Questions about the table below. Indices start at 1.
1) Which number is the entry in row 1 and column 3?
2) Which number is the entry in row 3 and column 1?
3) Which number is the entry at row 1, column 2?
4) Which number is the entry just right of 33?
5) Which number is the entry directly below the largest entry?
6) Which number is the entry in row 2 and column 2?
7) Which number is the top-right entry?
8) Which number is the entry directly below the smallest entry?
[[ 23  11  -4 -15   1   7  23  29   4  10  16 -10]
 [ -3   3 -25 -10 -22   1   1  -7 -10  -2   3  -8]
 [ -8   8 -11   3 -19 -17   1 -12 -19 -14  -9   8]
 [ -1  -2  18  -3   2   4  -6   0  17  13   1 -10]
 [ 10  -7 -16  -3  -4  12  -2  -3   1   0  10 -11]
 [ 28  -4   3 -19   8  37   6  23  38  33  31 -31]
 [  2   8 -21 -19 -22   8   7   4   0  10  10 -17]
 [ -9   9   1   5 -12 -22   3  -4 -18 -12 -12  14]
 [ 12  15   8 -13 -10   8  14  15  16  19  13 -14]
 [ -9  18   1 -21 -20 -27  16  11 -16  -5 -11  -4]
 [-18  -7   2   1   4 -19  -9 -10 -15 -16 -19   7]
 [-18  -9 -11  12   2 -13 -12 -21 -21 -23 -17  14]
 [-14 -12 -17  21 -13 -20 -19 -26 -30 -23 -16  23]]
1) -4
2) -8
3) 11
4) 31
5) 0
6) 3
7) -10
8) -17

A = [[74, 147, -286, 303, -283, 90, 414, 125, -824, 350, -332, -157, 420], [-39, 67, -307, 481, -216, 740, 645, -221, -141, 366, -585, 122, 236], [341, -712, 33, -82, -74, -495, 207, 485, -272, 392, 64, -262, 688], [151, -516, -226, 214, -325, 282, 495, 123, 86, 542, -526, -128, 517], [-151, 982, -109, 585, -41, 643, 266, -257, -545, -102, 22, 379, -347]]
The smallest entry?
A: -824
The entry just right of 645 is -221
The entry just left of -824: 125
The entry just right of the centre entry?
A: 485
The median of all entries?
A: 67
The entry just left of 392 is -272
The entry just left of 414 is 90
The centre entry is 207
The entry just left of 379?
A: 22
The entry just right of 86?
A: 542
The entry just left of 236 is 122
The entry just left of 366?
A: -141
The entry just right of the smallest entry: 350
